Each row is where one point has got to under a steady rotation. How many ticks took it there?
The counts run from 0 to 41.
[157 103 106 135 192 128 157 143 150 159 134]
26
[144 141 142 107 195 107 174 104 133 111  98]
2
[122  87 129 102 121 141 143 123 163  97 153]
5
[135  91 126  85  90  88 103 147 143 130 133]
30
[116  77  87 137 179 130 112 160 149 108 130]
20
[170 158 158 125 129  81 144 157 194  95 136]
0
[129  77  68  87 159 100 109 105 146 127 139]
28
[135  91  98 161 129 126 129 152 167  84 101]
13
[140 125 156  98 136  92 123 169 110 104  63]
16
[131 119 141 147 140  71 162 143 106 149  79]
40
[127  71 171 140 159 130 148 182 108 126  98]
18
[131 133 144  89 123 101  94 172 121 126 106]
23
[123  96 145  94 174 129 167  84 133 115 107]
3
[133  71 125 129  87  84 125 153 165 112 121]
37
[183 114 145 113 109  83 104 163 163 150 116]
31
[152 114 123  98 103 119 130 129 197 104 133]
6
[112 124  70 119 147 110 101 148 160  96 124]
21
[120  67  97 105  89 100 133 118 142 128 144]
36
[156 103 165 128 172 119 157 156 150 165 115]
25
[114  94 161 109 145 111 131 182 118 137  86]
17
[136  83  88 126 196 121 138 112 141 147 130]
27
[134 134 147  99 143 101 150 125 121 107  57]
9
[127  93  86  70 102  98  87 130 132 134 121]
29
[145  73 100 129 162 106 151 103 109 155 113]
34
[122  73 139  93 158 158 138 117 137 118 133]
4
[119  93 147 122 137 138 148 125 121 128  73]
10
[151 112 172  92 155 108 115 190 133 154 123]
24
[121  55 115 147 137 157 145 159 161  98 137]
12
[164 151 128 117 132  99 137 133 172 111  64]
8
[ 96 127 102  98 131  84  85 152 123  97 121]
22
[120  71 153 123 144 146 151 116 123 115 119]
11
[134 126  95 119 126  96 111 158 130  93  85]
15
[174 121 152 142 142  84 156 121 141 144 107]
32
[164 108 117 141 157 100 166 118 128 171 110]
33
[ 96  54  91 118 122 102 133 106 112 144 130]
35
[107  92 154 119 160  84 153 135  93 131 106]
41
[125 124  82 146 122 113 107 144 170  66 102]
14
[129  85 127 143 192 147 141 153 137 122 142]
19
[158 123  91 121 102 103 126 129 193 102  99]
7
[160 113 136 142  87  69 122 144 178 119 126]
38
[146 127 144 184 113  76 152 163 128 128  97]
39
[155 148 153 115 145  84 156 141 149 111 101]
1
